In the rows, zero is written as 128.
One hidden turn or mirror swaps the rows below in pairs. Which row is each named row swapped with?
boma: [136 178 140 143 142  55 110 136 138 139 125 113 121 113 115  77 107 132
 147 139 129 116 108 147 146]
razo: [145 137 122 142 153 149 113 175 164 107 167 114 143 124  92 138 120 138
 108 152 110 130 111  99 153]
todos: [140  40 155 122 117 116 120 103 132 114 143 121 145 118 108 130 140 139
 134 153 134 134 134 114 121]
sevim: [ 99 109 127 122  84 112 147 171 160 123 125 154 131 112 116 109 114 127
 108 133 141 134 131 160 158]
Vadip: [158 143 138 140 174  99 102 113 138 103 161 102 173 128 109 120 142 135
 107 157 119 108 115  89 139]
Tulo: [133 104 152 153 175  74 148 154 142 133 106 125 124 122 112  84 105 120
 128 131 144 129 124 128 172]
besu: [148 131 115 154 155 167 128 174 162 131 142 139 132 128  93 151 112 144
 154 166 117 141 117  92 148]
zevaf: [124  97 140 156 121  88 130 119 159 146 139 136 108 112 109 105 138 183
 161 153 131 117 102 139 167]
zeze: [143 116 106 141 150 172 122 134 156 139 125 130 129 130 112 120  75  85
 116 167 127 129  97 146 165]
Zed: [132 116 128 130 124 141 124 112 169 184 115  99  88 114 112 142  97 160
 161 132 121  96 140 141 121]
Fum: [116 140 100 125 152 103 124 142 150 128 163 158 137 120 118 133 112 142
 154 158 143 184 120 122 171]
fizap: [127 141 154 114 106 103 112 107 110 152 110 127 155 141 173 123 130 138
 151 147 163 124 134 156  96]
Mag: [139 131 161 139 126 174 105 132 102 125 123 110 145 117 125 173 176 127
 136 122 135 120 137 100 107]
kigek: [125  82 129 185 135 170 104 124 144 139 122 120 136 132 122  92 134 179
 122 135 133 129 126 116 160]
lub: [134 118 151 149 205 101  93 139 149 131  87 131 133 116 116 113 110 152
 155 141 120 105 135 119 138]
fusu: [138 126 116 180 152 140 141  94 159 138  81 127 109  93 109 111  92 153
 166 154 149 120 108 107 124]
Pani: [117 197 150  98 159 181 141 140 137 137 145 120 130 124 123 150 116 129
 144 137 135 126 143 141 114]
nuvuk: [133 153 139 125 128  83 136 107 101 100 145 111 152 124 127 106 151 115
 144 118 156 133 137  84  96]
naseb: [ 85 153 158 158 125  97 120 136 134 124 134 109 137  88 130 136 173 121
 128 119 176  96 151 141 135]
favov: [168 163 104 146 130 136 104 154 138 129 115 125 175 158 115 106 100 132
 136 147 109 153 102 106 129]
makop: [135 127 124 142 151  77  61 129 138 140  92 119 147 145 123 138 113 120
 126 145 131 137 146 114 125]
digom: [118 194 140 151  98 149 173 153 132 126 158 116 156 103 114 117 140 103
 138 121 151 121 121 142 127]
zef: [130 127 114 171 130  58  80 121 144 136 159 112 125 114 106 125 110  96
 122 131 116 129 124 114 148]
zelo: [129 200 130 116 128 196 135 110 137 146 149 124 122 125 131 107 119 146
 143 131 139 112 127 136 129]
Fup: [166 154 124 138 130  93 105 132 125 109 157 118 178 116 113 128 145 138
  99 162 119 128 111 102 142]
geb: [114 144 125  72 133 120 114 129 119 145 178  93 147 114 155 126 100 111
 111 141 138 115 148 158 118]
befin: [120 106 116 178  86  61 125 159 143 142 149 117 129 118 113 123 128 121
 131 130 137 116 126 119 131]
Gabo: [112 200 138 122 182  91 159 123 143 141 140 114 127 116 116 137 111 111
 142 129 141 117 139 146 133]
kivu: [128 111 128 168 147 154 160 113 125 105 149 138 126 103  60 143 114 105
 129 123 123 139 139 111 172]
dimo: [123 129 156 123 119 119 120  95 131 141 130 129 109 143 181 134 121 142
 176 145 164 151 113 161 129]
Pegi: [ 85 126 134 124 117 166 147 103 132 150 119 118 123 105 122 118  96  78
 128 126 160 146 167 156 130]
Ziv: [130  57 141  91 121 143 154 134 150 106 137 132 148 108 132 136 151 123
 124 141 149 122 131 122 158]
tal: [132 131 133 174 146 203 176 111 129 144 149 132 129 124 122 134 157 136
 144 120 142 106 132 124 110]
Ser: [129  86 138 172  85  91 106 119 138 133 188 115 105 123 124 137 122 113
 139 129 126 132 119 133 147]
Negu: [ 92 114 147 114 122 115 131 110 171 160 116 120  75 122 132 119  94 143
 150 117 151  97 123 164 129]
Gune: [131 114 142 133 160 137 104 122 146 163 128 105 114 130 160 124 116 169
 171 138 163  79 103 140 108]
lada: [131  62 140 117 138 100 141 151 126 128 168 121 130 116 104 141 116  75
 135 128 140 116 133 132 131]
bunu: [128 110 120 109  95 130 156 113 140 112 116 115 142 131 105 139  76 109
 126 142 119 165 155 110 154]
Fase: [120 139 124 136 188 154 146 113 122 127 128 118 137 124 143 142 152  81
 154 119 144 133 142 129  75]
mabip: [128 176 146  93 128 198 131 143 143 136 161 128 140 125 124 144 123 105
 137 131 131  97 131 141 133]
rumu: [148 129 105 147 135 153 138 165 140 113 159 147 137 127  79 113 117 117
 126 162 111 163 126  94 168]
teb: [127  65 112 152 102 154 117 158 146 118 124 130 144 139 149 117 133 110
 131 123 133 130 121 110 139]
Tagu: [101 120 132 136 136 158 111 151 112  99 138 112 158 126 102  99 142  69
  92 157 125 122 129 110 132]
kare: [118 111 133  77  94 117 132  59 123 138 149 117 123 127 127 127 121 103
 140 124 144 124 139 129 108]
mur: [ 97 135 157 122 155 119 121 114 134  92 138 101 139  86 118 129 132  76
 124 102 146  82 159 113 109]
rala: [133 138 141  91 196 130 112 153 128 126 125 133 128 133 127 158 103  92
 142 131 135 147 146 124 106]
bifad: [119 215 124 129 145  86 162 132 136 144 133 129 125 119 129 142 118 132
 138 124 140 131 135 137 121]
vugub: [126 149 153 148  93 163 146 109 150 131 127 105 132 116 125 115 125 195
 137 126 128 100 133 142 168]
ziro: [139 122 123 136  85 151 112 105 135 153 115 104 132 127 119 124 121 183
 139 151 141 121 145 120  72]
kul: [116 145 138 148 138 123 101 182 156 139  89 122  98 111 114 153 104  97
 134 136 130 126 102 133 174]
fuvu: [134 128 148 130  91 140 118 107 160 116  97 139 154 162 157  97 113 121
 118 135 125 151 102 149 149]
vemi: [108 163 159 134 152 102 126  89 118 130 131 131 145 118 176 129 163 138
 157 131 171 132 133 144 123]
sape: [140 135 157 132 141 132 128  77 117 142 135  70 134 116 131  95 123 122
 129 115 159  91 142 102  89]
mezur: [139 120 121 178 183 125  89 152 159 133 132 111 132 101 116 104 133 102
 125 150 113  98  85 151 146]
buk: [ 94 175 135 169 169 161 128 151 127 159  99 122 106 137 112  96 129 151
 149 147 129 118 137 132 111]
Fotof: [123 126 148 156  96 171 127 131 135 171 110 112 110 103 135 125 106 118
 170 142 147 116 144 176 106]
zuze: [117 136 142 197  69 129 161 106 154 138 131 112 116 108  95 126 131 128
 147 130 136 150 142 133 111]
gobak: [125 180 126 122 108 153  97  91 134 152 204 115 142 107 115 129 136 143
 136 116 130 109 132 124 120]
nopi: [126 141 152 158 169 139  99 168 154 119 170  96 118  92 112 136 147 148
 125 133 140  80 108 122 130]
nav: [118 115 109 159 164  97 136 173 131 144 163 106 131 115 129 123 124 192
 144 152 131 133 135 111 132]
nifo: [140 108 154 124 120 146 149  94 124 110 132 158 151 104 114 100 130  81
 107  94 126 102 131 140 148]
Sepa: [129 164 133 130 159 187 118  69 143 130 107 122 127 122 129 125 102 147
 136 133 146 104 107 129 160]

besu swaps with mabip
Negu swaps with todos
zef swaps with vemi
Fase swaps with mezur
Pegi swaps with kigek

